Here are some numbered points:
[ 11 -48  40  16   0  29 -26 100 -13 -58 -11 -46  31 -35   9  65 -11   5
  24  12 -44 -29  40  -2] 0
[-11 -26 -30 -31  20  -6  17 -23  12   0  34  33  12  25   2  35  28  19
  56  18 -41   6  41  -1] 1
[ 11 -19  18   0  23  -2  -1  39  -7  13  24   9  17   6 -61  19  -2   0
   9  13 -13  -6  28  -1] 2
[ -1  23 -20  24  -6  18 -14  10 -24  -7 -14 -13 -29 -17  -5  -4   2 -29
   3 -26  15 -12   3 -12] 3
[-80 -31 -10  21  23 -18  -5 -25  22 -38  -6   7  13  39 -46  15  18 -26
 -46 -14 -19  -2  41  14] 4
[  7   2 -20  11 -13  37 -23   3  -2  -8 -17 -19 -27 -21  27   9  12 -13
  14  -8  12   6   1 -20] 5
[ 12   9 -30   9 -15  18 -13  51  -3  -5 -15 -29   0  -6 -24 -15 -11 -10
 -10  -5 -23 -53  -1 -10] 6
[ 21  36  -9 -12 -33  20   2  23 -14  -8  33  23 -15   9  25  20  24   6
  40 -15 -13   2   3 -34] 7
[ -4   7  -3  13  -7  -6 -20 -21 -33 -10  17  26 -18 -30   9  24   5 -27
  19 -27  31  25  -2  -1] 8
[-31   1  63  10  11 -38  24 -12 -11 -29  10 -23   9  24  29 -28 -32  23
  -3   1  50  13 -22  17] 9
[ 49  36 -28  25 -10 -53  -5  18 -55  18  38  75 -30 -29  11 -11   1 -48
 -16 -22  -7   4 -17   2] 10
[-13 -52  57   5   1   3 -13 -12  27  -3  -6  26  50   4 -38  32  -2  15
 -51   4  26  22 -29  19] 11
[-38 -16   1  14   4 -10 -19 -58   6 -21 -36  -4 -23 -17  71 -13 -25   5
  -8  -7  24  10   9  19] 12
[  3  56 -54 -10 -14  -8  32 -17 -25  10  34  23 -15  27 -20 -20  41 -26
  10 -23 -14 -11  -2  -7] 13
[ 26  21 -76   3 -12  -8  -9  33 -20   6 -39 -25 -12 -35  11 -42 -27 -24
 -12 -14 -39 -62   5   8] 14
[ 16 -15  35  14 -19  15  -8  58  14   2  -9 -15  17  -7 -18   3  -7   7
 -44   2  -4   0 -18   8] 15
[ 36 -23   6  -3  11  36 -29  11  21   7 -62 -21 -15 -56  44  32  -8  -4
   5  16 -11   1   8  -9] 16
[ 30  -7 -18  14 -28  -3  23  29  35  41  20 -43  -4   4 -24 -22  17  13
 -64   5  16  40 -65  -7] 17
[ -5 -47  25 -10  15   8  -9 -48  36  11 -19   3   5 -20  34  32   5  16
  -5  24  14  45 -10   7] 18
[-15 -19  18   0  -7   2  -1  21   4 -37  27   9  16  22   6  34  19   5
  11  -1 -10  17  13 -11] 19
[ 17  -3  51 -44   7  15   1 -37  25  20 -41   4  20  -1  37 -15 -28  45
   7  23  37  27 -28  -1] 20
[ 13  13 -28  11 -16  13  -9  55  -3  -4 -18 -27   0  -2 -31 -21  -7 -11
 -22 -11 -19 -51  -8  -6] 21
[ 27  26  -2  14   9  -5  24   2 -18  28  20 -41 -34  -8   2 -30  -2  -1
  19  20  18   5 -26  -7] 22
[-49  20   0 -29   2  30  16 -54  30   1  -4 -22  -4  43 -21 -15  22  18
   8  -7  10  11  10  -5] 23
New points follow, each followed by the numbers of its three nearest points above, nearest first.
[  4   6  -7   9 -10  32 -22  -1  -9 -10 -12 -15 -24 -17  24  14  10  -9
  20  -7  17   9   4 -17] 5 3 8
[ 29  -5  50 -17  24   4  20 -40  10  42  -1 -27   0   2  22 -22 -17  41
  25  54  51  23 -26   2] 20 22 18
[-15 -40  43   6   0  -3 -10 -29  25   2 -11  26  41   6 -31  17  -3  11
 -52   2  29  25 -28  21] 11 18 15
[ 27  40   3 -13 -38  32   1  28 -13  -7  36  21 -13   8  19  28  26  13
  52 -14 -10   2   8 -37] 7 19 5
[ 19   3 -61  -8 -22 -22  -2 -35  15  44 -54  21   9 -35  37 -47 -32  10
 -49  -2 -26 -12  -7  18] 14 12 21
[ 17  24 -76   7 -11  -9 -10  31 -18   3 -38 -29 -18 -36   8 -40 -26 -28
  -8 -18 -35 -61  10   8] 14 6 21
[  8  58 -48 -14 -11  -3  33 -17 -26  13  26  17 -13  23 -14 -23  36 -26
  13 -15 -13 -13  -6  -2] 13 7 3
[-21  24 -28  37   4 -22   1   9 -33 -17   3 -15 -31 -15 -11 -20 -16 -38
   2 -36  15  -9   5  11] 3 8 5
[ -7   7   1  12  -5   1 -21  -8 -29 -14  -5  12 -12 -35   8  17  -3 -24
  18 -23  17  17   2  -3] 8 3 5
[ 61 -28  -5   6  16 -12  -8  31 -33  -5  -1 -23  -1 -59  57  31 -13   4
  41  43 -26  -9  17  -4] 16 5 0
[-39  22   2 -26  -8  35  14 -35  30   2  -5 -20  -2  45 -21 -14  27  19
   3  -9  13  13  -2  -8] 23 19 5
[-10  -4   6  13  -4   5 -25 -11 -24 -19   5  12  -8 -30  -3  30   1 -21
  22 -23  10  20   4   4] 8 3 5
[-25  25 -24  40   4 -28   5  11 -32 -23   9  -9 -28 -10 -13 -13 -17 -38
   1 -39  13  -7   6  10] 3 8 5
[ -5  29  -6  12  -6 -31   5 -33  -5  13 -23  -1 -33 -13  54 -58 -27  -5
 -31  -9  33  16 -24  20] 12 22 9
[ 31   1  54 -20  26   8  22 -41   9  45  -9 -26  -1   0  20 -25 -24  40
  24  58  54  23 -24   3] 20 22 18
[ 65 -20  -7   4  22  -6  -6  35 -29   2 -10 -39  -4 -58  62  18 -21   5
  46  48 -18 -16  14  -5] 16 5 22
[ 24  32  -8  15  13  -5  28   8 -19  28  24 -42 -35   0  -5 -31   0  -1
  19  15  21   1 -27 -10] 22 3 5
[ 23   5  25 -12 -20   3 -37   1 -28 -11  18  53  -6 -52  17  37 -11 -19
  34 -16   9   8 -17   0] 8 7 5
[  1  79 -45 -25  -3  14  12 -55 -28  25   8  49 -40   4  -1 -22  28 -40
  39 -25  -4 -11  11  -2] 13 3 7
[ 28 -26  44  -8   9   3 -19 -17  -5  -2  -7  12   5 -45  32  42 -20   8
  30  14  27  29  -8   2] 18 8 16
[  5  -9  16  -1  26  -7   2  26  -8  16  18   7  14  11 -59  12  -4  -7
   8  12 -12 -10  31   5] 2 19 15
[-12 -25  15  -1  -3   1  -2  16   7 -37  24   6  18  18   7  36  14   5
  11   2 -13  15  12 -11] 19 2 1
[ 13  29 -64   7  -8  -9 -11  39 -23  -6 -32 -21 -16 -35   1 -32 -26 -28
  -4 -21 -34 -61  13   4] 14 6 21
[ -4  17  -9  28  -3  14 -12  14 -30 -17  -9 -13 -23 -15   1   1   1 -29
  10 -24  16 -10   5 -11] 3 5 8
[-77 -29 -10  16  19  -8  -6 -22  22 -34   2   5  16  41 -49  17  25 -22
 -37 -14 -22   0  40  14] 4 19 23
[-44  36  -8 -13   0   7  28 -30   3 -12  16 -25  -5  53 -26 -30  19   4
  11 -14  24  -4  12  -5] 23 13 3
